In the rows, zero is written as 128.
Rows swapped in pairs by one turn or mirror: which row each one swaps with:
k98: [134 128 150 134 130 135 126 100 126 148 111 125 177 154 143 125]
k676: [159 151 111 150 127 133 150 101 134 141  73 165 113 142 157 117]
k602: [130 136 156 115 130 130 131 119 124 151 121 121 155 160 131 142]
k217: [165 139 107 141 154 122 134  91 135 127 131 166 177 151 165 141]
k83: [160 159 127  91 114 144 123  87 139 143 125 148 136 135 158 131]
k508: [179 140 129 126 118 152 175 114 117 150 111 151 120 120 159 152]
k798: [166 144  96 125 128 138 150 123 113 140 104 160 137 141 110 168]
k581: [161 139 110 127 159 116 126  84 144 129 122 179 166 150 152 146]
k948: [133 133 150 115 140 144 132 133 126 161  94 121 145 145 133 155]
k359: [153 123 143 110 144 122 157 110 113 189 118 162 142 150 150 144]
k540: [155 140 130 136 134 137 119 134 119 158 134 128 151 165 154 117]
k187: [184 133 139 134 136 155 162 122 113 147 125 143 119 121 152 142]
k919: [148 135 123 154 135 128 164  86 137 117  88 141 155 133 167 159]
k822: [187 136 137 139 132 149 155 127 112 149 124 143 124 123 165 143]
k698: [162 134 153 106 139 123 174 108 120 176 118 159 146 153 143 142]
k662: [148 132 133 116 131 140 135 128 119 163 136 123 172 160 144 137]
k277: [152 150 110  97 119 133 135  95 160 136 116 146 159 159 169 137]
k778: [157 134 115 142 137 137 159  95 150 159  70 162 113 144 153 133]
k836: [151 132 129 149 129 129 159  92 138 115  90 146 159 135 169 169]
k627: [152 166 110 119 144 133 112 110 158 128  99 142 136 135 166 130]
k988: [159 130 121 171 138 136 158 102 130 114  98 144 166 134 155 148]
k26: [149 139 126 146 135 148 144 113  99 135  96 152 133 137 108 162]
k86: [151 123 119 128 149 150 135 115 110 123  95 159 121 141 114 159]
k920: [148 160  98 105 107 125 116 101 137 130 108 147 140 149 159 132]
k969: [124 136 145 123 132 137 133 109 125 166 116 117 160 160 131 144]
k227: [141 118 139 120 116 137 125 130 115 152 106 127 155 166 130 129]
k888: [158 161 115 107 129 142 116  96 161 137 124 144 133 152 155 123]
k909: [162 121 143 103 132 135 169 108 118 178 122 161 146 152 159 154]
k656: [150 138 136 140 154 124 141 104 113 131 100 180 157 131 122 169]
k529: [135 148 123  95 111 134 133  95 147 131 106 149 148 166 159 164]
k245: [165 155 116 132 156 110 141  88 138 124 126 170 173 148 150 137]
k422: [160 133  99 151 129 118 161 120 139 153  74 157 139 158 147 119]
k149: [156 142 108 155 154 147 135 109 109 147 107 149 137 130 112 162]
k501: [140 141 103 143 144 120 146 103 119 150  77 155 113 139 164 121]
k755: [191 123 128 125 140 156 160 118 140 170 110 165 155 146 150 124]
k659: [152 148 101 131 140 134 155  87 127 152 104 158 187 132 150 167]
k516: [168 146 134 136 144 118 153 111 127 163  93 183 122 131 163 120]
k47: [150 166 122 105 127 122 119  99 155 131 122 143 137 150 164 123]
k767: [146 114 123 151 152 150 136 114 119 133  96 153 136 153 114 165]
k915: [153 149  96 140 135 131 145 101 129 161  91 159 103 137 168 135]

Swapped with k83: k98
Swapped with k602: k47
Swapped with k909: k217
Swapped with k627: k948

Rows swapped in pairs by one turn or mirror: which row each one swaps with:
k719: [129 132 124 114 165 148 120 125 118 160 141 150 157 126 135 132 133 121
 122 134 127]
k776: [129 123 148 113 174 125 114 128 116 144 122 118 141 109 144 119 160 135
 137  95 165]
k441: [127 129  97 110 136 149 133  75 114 122 135  85 145 133 117 133 158 118
 127 155 141]
k340: [131 135 108 106 143 136 163 132 129 153 121  91 161 126 132 112 133 139
 150 130 134]
k882: [122 131 133 113 137 132 146 110 124 139 132 155 171 105 115 128 129 113
 116 105 138]
k261: [127 127 133 129 149 140 115 131 114 169 128  60 135 129 122 124 143 120
 138 129 135]
k352: [151 121 119 112 137 143 121  92 130 127 130 121 130 122 168 106 147 127
 159  99 162]
k128: [153 120 120 136 130 149 130  78 108 131 147  94 148 131 121 159 142 123
 110 135 117]
k824: [116 150 163 132 161 145 108 120 122 143 125 120 144  98 130 117 135 138
 148  97 163]
k63: [149 122 156 122 143 118 123 105 129 134 105 130 108 122 126 106 146 124
 156  91 147]
k398: [134 136 128 119 119 136 136 109 117 150 138  67 145 127 113  93 132 139
 137 116 116]
k400: [155 132 110 124 127 134 120  87 114 112 105 115 127 148  92 141 140 137
 128 131 142]
k507: [125 102  92 116 141 135 134 101 121 143 142  96 150 134 142 124 158 101
 121 110 119]
k682: [115 127 133 121 133 136 127  98 135 120 129 152 160 118 130 108 127 119
 140 140 167]
k487: [120 133 132 115 127 167 138 110 134 130 126 103 155 100 131 123 101 107
 166 126 154]
k733: [118 129 136 121 128 162 131 118 128 133 172  93 146 114 136 146 138 122
 169 140 137]
k347: [144 149 133 147 149 124 118  97 105 139 159 103 161 106 126 143 163 123
 131 128 119]
k629: [135 118  95 116 140 146 141 114 126 113 136 112 135 141 115 173 134 112
 127 129 139]
k896: [115 139 140 118 147 143 140 114 116 142 125  57 117 128 100 140 142 113
 158 115 131]
k736: [136 125 117 110 106 171 133 107 127 117 131 112 119 116 116 150 112 128
 164 115 151]
k681: [142 109 146 125 137 139 144 100 131 150 132 123 124  85 147 103 144 131
 137  93 152]
k522: [144 123 111 116 159 137 133 112 115 118 130 110 144 128  71 141 142 120
 105 118 140]
k415: [109 126 146 118 150 134 136 116 126 132 130  82 160 120 139 174 143 128
 140 110 163]
k941: [136 126 107 117 119 124 116  98 121 128 151  85 119 120 120 126 116 152
 133 141 150]
k880: [130 123 149 112 130 143 122 102 119  75 128 103 138 121 123 158 145 126
 144 102 152]
k610: [146 123 134 118 152 140 148 128 125 134 135  66 115 123 116 143 143 119
 163 100 157]
k470: [144 104 115 123 133 120 137 113 120 156 146  73 105 117 120 119 157 116
 141 119 134]
k635: [150 125 121 123 162 145 151  93 113 117 124  98 146 122  84 100 143 122
 154  94 148]
k980: [118 141 120 113 143 147 115 115 111 111 123 163 150 128 133 115 128 121
 128 121 139]
k756: [129 132 139 125 130 131 132 119 127 113 128  63 131 117  96 101 131 109
 137 122 161]
k769: [132 135  96 107 141 147 131  95 123 106 130  94 124 143 119 155 137 144
 116 133 134]
k146: [142 126 144 118 132 140 134  80 134 117 116 103 164 116 160 163 133 128
 137 102 148]
k931: [136 117 160 133 134 142 124 116 119 152 131 124 136 104 164 111 147 126
 131  93 134]
k912: [116 105 127 106 124 151 141 107 126 142 155  87 128 131 127 143 168 127
 166 137 142]
k479: [137 139 124 128 124 142 101 112 127  99 130 107 119  99 106 100 151 102
 133 120 149]
k995: [141 105 127 121 143 161 142  90 131 123  79 109 132 127 117 142 151 119
 130  98 124]
k476: [148 121 124 127 128 146 124  72 120 152 126 125 126 117 149 100 139 124
 129 134 113]
k899: [128 143 123 118 110 138 109  93 116 140 130 160 135 117 146 142 141 124
 140 118 134]
k918: [134 126 129 125 140 138 116  98 117 119 127  53 143 123  98 119 132 126
 147  97 119]
k307: [116 132 136 127 164 145 122 106 115 138 125 134 181 123 118 136 125  95
 155 100 134]
k311: [127 140 143 129 133 143 141 108 123 126 124 167 160 119 116 113 133 123
 136 120 150]
k301: [136 122 114 120 127 142 117 105 123 148 133 166 135 120 111 129 133 116
 160 114 126]
k515: [148 120 169 122 132 147 112  98 109 150 131 115 153 106 149 124 132 123
 146  83 131]
k174: [126 111 134 103 144 148 122 119 106  90 129  98 148 129  95 151 134 145
 138 102 134]
k54: [126 149 158 119 161 124 124 106 125 130 108 109 167 121 110  94 132 118
 120 114 134]
k51: [131 131 139 111 163 115 107 130 107 150 134  99 137 101 115 125 146 134
 119  90 158]
k510: [137 121 106 122 124 132 120  87 120 156 140 150 116 113  97 137 145 120
 140 128 142]
k35: [121 119 129 128 142 149 137  73 111 118 104 100 140 128 103 127 155 125
  99 133 132]
k80: [132 136 164 138 149 137 122 100 127 157 133 118 132 120 147 114 161 130
 162  90 135]
k795: [126 130 157 116 139 143 112  89 108 141 124  82 140 122  86 158 143 105
 120 118 146]

Swapped with k515: k682
Swapped with k174: k912
Swapped with k146: k487
Swapped with k340: k995
Swapped with k941: k795
Swapped with k880: k733

